In the data rows, 128 means zero.
Here are some points:
[101, 174, 138, 135, 127, 170, 180, 118, 72, 155, 108, 125, 145, 78, 141, 240]
[241, 243, 145, 114, 150, 73, 140, 103, 77, 110, 33, 116, 102, 192, 88, 135]
[111, 125, 157, 125, 94, 93, 196, 134, 192, 188, 137, 182, 156, 87, 174, 131]
[84, 61, 172, 165, 27, 101, 176, 157, 181, 180, 199, 173, 149, 13, 162, 123]
[150, 176, 232, 139, 55, 56, 224, 100, 125, 190, 102, 179, 165, 38, 158, 171]
[203, 179, 130, 119, 105, 92, 174, 138, 105, 136, 101, 117, 116, 131, 117, 110]
[148, 96, 115, 115, 123, 104, 80, 152, 161, 116, 153, 132, 89, 173, 113, 79]
[34, 87, 133, 173, 109, 148, 108, 141, 174, 154, 172, 177, 168, 79, 153, 158]
[127, 75, 116, 123, 132, 116, 87, 156, 180, 124, 169, 142, 95, 163, 122, 79]
[92, 57, 91, 139, 150, 159, 84, 127, 172, 85, 128, 121, 143, 174, 133, 64]
[171, 200, 112, 86, 179, 102, 162, 116, 136, 152, 65, 113, 151, 191, 150, 100]
[184, 175, 192, 110, 122, 94, 255, 100, 140, 199, 85, 110, 190, 71, 189, 150]
[103, 86, 147, 110, 86, 131, 138, 130, 141, 146, 176, 155, 113, 73, 133, 131]
[78, 95, 128, 181, 85, 125, 114, 131, 156, 101, 108, 182, 147, 101, 131, 137]
[91, 94, 95, 144, 140, 173, 51, 129, 109, 70, 155, 119, 100, 146, 94, 140]
[153, 196, 173, 124, 110, 108, 142, 112, 70, 136, 142, 114, 119, 76, 103, 179]
[99, 55, 108, 126, 129, 132, 56, 143, 155, 96, 169, 123, 120, 151, 124, 49]
[82, 223, 141, 171, 144, 131, 155, 103, 81, 179, 25, 156, 190, 93, 164, 197]
[131, 87, 152, 148, 128, 109, 73, 143, 142, 112, 182, 123, 88, 123, 108, 127]
[75, 137, 103, 121, 126, 162, 116, 94, 78, 149, 79, 146, 166, 112, 160, 128]
[77, 100, 147, 137, 86, 140, 179, 110, 130, 165, 127, 151, 164, 59, 177, 159]
[150, 102, 134, 138, 97, 98, 147, 146, 150, 142, 140, 136, 127, 113, 128, 67]
[146, 156, 117, 123, 138, 143, 142, 117, 83, 118, 93, 120, 124, 137, 124, 153]
[25, 35, 156, 144, 66, 167, 162, 122, 166, 185, 198, 160, 167, 25, 188, 174]
[64, 29, 110, 158, 107, 138, 133, 154, 208, 130, 157, 153, 149, 117, 162, 89]
[233, 189, 28, 84, 235, 138, 14, 151, 77, 40, 95, 59, 33, 255, 39, 73]
[19, 0, 93, 156, 122, 171, 21, 157, 204, 68, 223, 144, 115, 138, 115, 66]
[154, 193, 185, 121, 111, 94, 192, 117, 126, 181, 121, 142, 139, 81, 140, 183]
[125, 113, 118, 112, 132, 135, 50, 138, 103, 90, 178, 109, 95, 144, 93, 105]
[133, 231, 118, 105, 146, 153, 144, 78, 16, 153, 38, 111, 156, 117, 135, 177]
[48, 163, 154, 137, 108, 205, 151, 141, 56, 175, 188, 127, 117, 2, 124, 255]
[31, 6, 96, 161, 112, 171, 21, 148, 166, 79, 189, 146, 112, 137, 117, 90]
Here are 36 more points, each followed by its number:
[72, 0, 122, 171, 43, 88, 120, 168, 242, 143, 190, 194, 152, 100, 175, 0] 0
[201, 226, 194, 143, 136, 89, 160, 112, 79, 137, 112, 108, 105, 92, 98, 207] 1
[89, 113, 118, 144, 135, 167, 145, 133, 116, 130, 122, 129, 144, 110, 141, 165] 2
[108, 232, 96, 156, 193, 143, 119, 111, 67, 148, 9, 135, 175, 165, 151, 165] 3
[137, 212, 207, 108, 93, 80, 255, 106, 153, 242, 96, 152, 203, 44, 199, 181] 4
[221, 145, 154, 78, 147, 92, 130, 130, 130, 102, 177, 68, 83, 156, 84, 78] 5
[143, 117, 185, 155, 103, 92, 134, 127, 138, 136, 159, 140, 119, 84, 131, 135] 6
[84, 60, 123, 148, 116, 128, 132, 146, 188, 117, 145, 143, 141, 120, 144, 108] 7
[157, 91, 115, 139, 126, 91, 71, 138, 151, 90, 97, 156, 105, 199, 118, 35] 8
[129, 251, 89, 142, 209, 151, 108, 107, 48, 126, 0, 111, 158, 194, 127, 165] 9
[61, 0, 119, 156, 103, 135, 116, 151, 231, 108, 158, 159, 144, 130, 160, 51] 10
[157, 130, 143, 116, 120, 101, 134, 132, 150, 136, 141, 135, 110, 142, 130, 105] 11
[116, 100, 78, 132, 155, 177, 32, 132, 104, 52, 140, 96, 87, 182, 76, 132] 12
[154, 221, 176, 111, 102, 130, 175, 80, 32, 171, 96, 120, 140, 56, 124, 210] 13
[73, 151, 126, 148, 128, 150, 128, 126, 127, 160, 151, 153, 146, 85, 137, 193] 14
[228, 133, 75, 62, 207, 134, 49, 152, 113, 63, 179, 32, 48, 245, 61, 44] 15
[140, 172, 89, 99, 163, 193, 111, 125, 64, 112, 132, 79, 96, 155, 102, 191] 16
[71, 129, 110, 146, 129, 173, 137, 121, 94, 146, 102, 142, 154, 99, 148, 192] 17
[15, 95, 136, 187, 114, 132, 135, 115, 153, 180, 61, 194, 219, 88, 212, 118] 18
[167, 217, 197, 111, 104, 84, 204, 113, 108, 187, 126, 137, 138, 70, 137, 201] 19
[153, 77, 93, 137, 109, 99, 103, 155, 167, 108, 129, 134, 120, 175, 122, 16] 20
[140, 197, 188, 133, 104, 104, 246, 109, 123, 173, 89, 141, 172, 59, 151, 212] 21
[139, 74, 155, 119, 117, 103, 221, 128, 179, 176, 129, 128, 174, 105, 196, 79] 22
[184, 177, 134, 115, 149, 116, 96, 115, 75, 92, 128, 89, 100, 154, 83, 120] 23
[209, 186, 108, 117, 131, 102, 128, 145, 89, 106, 100, 91, 94, 177, 90, 103] 24
[238, 183, 100, 126, 201, 123, 45, 142, 80, 53, 107, 70, 47, 238, 46, 110] 25
[119, 178, 94, 138, 162, 157, 89, 140, 103, 126, 127, 128, 125, 149, 95, 181] 26
[120, 88, 64, 68, 164, 176, 75, 157, 138, 125, 210, 92, 82, 167, 108, 105] 27
[107, 111, 132, 138, 104, 139, 152, 116, 122, 138, 104, 137, 153, 105, 144, 133] 28
[166, 228, 143, 130, 156, 126, 194, 111, 90, 142, 76, 104, 147, 110, 126, 201] 29
[59, 61, 155, 147, 68, 117, 137, 152, 194, 156, 195, 198, 132, 70, 156, 134] 30
[98, 211, 106, 153, 173, 140, 120, 106, 67, 155, 16, 137, 181, 152, 156, 156] 31
[67, 145, 117, 152, 129, 154, 116, 142, 135, 152, 146, 156, 143, 102, 129, 186] 32
[128, 219, 176, 152, 100, 102, 253, 92, 131, 181, 27, 170, 213, 57, 178, 191] 33
[89, 192, 142, 173, 146, 120, 147, 102, 92, 162, 38, 162, 185, 101, 162, 176] 34
[87, 16, 198, 113, 56, 99, 173, 140, 221, 184, 255, 144, 151, 28, 182, 68] 35
Which of these numbered points is nearest to each point below, ignoring the 2 directions in which the first points spread most? Its number follows each.
[172, 247, 191, 116, 100, 97, 183, 108, 71, 173, 123, 137, 108, 62, 102, 255] > 1
[54, 78, 75, 182, 159, 144, 52, 137, 139, 115, 62, 167, 161, 188, 165, 56] > 18
[143, 112, 131, 139, 90, 111, 132, 146, 131, 129, 148, 129, 112, 108, 117, 102] > 24
[227, 162, 102, 126, 155, 83, 78, 135, 94, 72, 65, 127, 78, 234, 79, 48] > 8
[52, 64, 116, 154, 112, 167, 74, 124, 143, 94, 162, 132, 134, 107, 112, 137] > 12
[189, 105, 123, 112, 161, 76, 131, 136, 180, 86, 98, 130, 109, 208, 112, 28] > 10
[157, 255, 104, 98, 162, 150, 135, 82, 0, 136, 23, 106, 140, 153, 115, 179] > 17
[171, 188, 179, 140, 75, 76, 217, 124, 117, 183, 97, 145, 157, 60, 145, 147] > 24
[160, 123, 43, 117, 201, 174, 8, 132, 93, 13, 123, 73, 65, 255, 46, 105] > 12
[162, 151, 122, 98, 149, 111, 156, 133, 159, 166, 112, 126, 152, 166, 159, 86] > 4
[217, 104, 175, 116, 93, 40, 167, 143, 191, 121, 154, 153, 102, 144, 122, 55] > 35
[84, 71, 103, 132, 127, 158, 108, 127, 138, 112, 125, 134, 138, 142, 142, 101] > 28
[155, 102, 161, 120, 117, 111, 220, 120, 165, 169, 95, 125, 171, 108, 184, 82] > 22
[102, 96, 105, 115, 139, 123, 111, 138, 178, 148, 127, 152, 144, 162, 161, 71] > 4
[44, 0, 36, 88, 156, 190, 36, 174, 210, 110, 245, 125, 91, 180, 133, 30] > 27
[163, 182, 136, 102, 143, 124, 106, 121, 81, 108, 145, 95, 103, 132, 99, 144] > 23
[113, 146, 159, 126, 99, 118, 129, 135, 126, 154, 169, 148, 109, 97, 123, 179] > 19
[158, 74, 170, 104, 107, 97, 148, 126, 176, 147, 219, 112, 126, 91, 138, 76] > 35
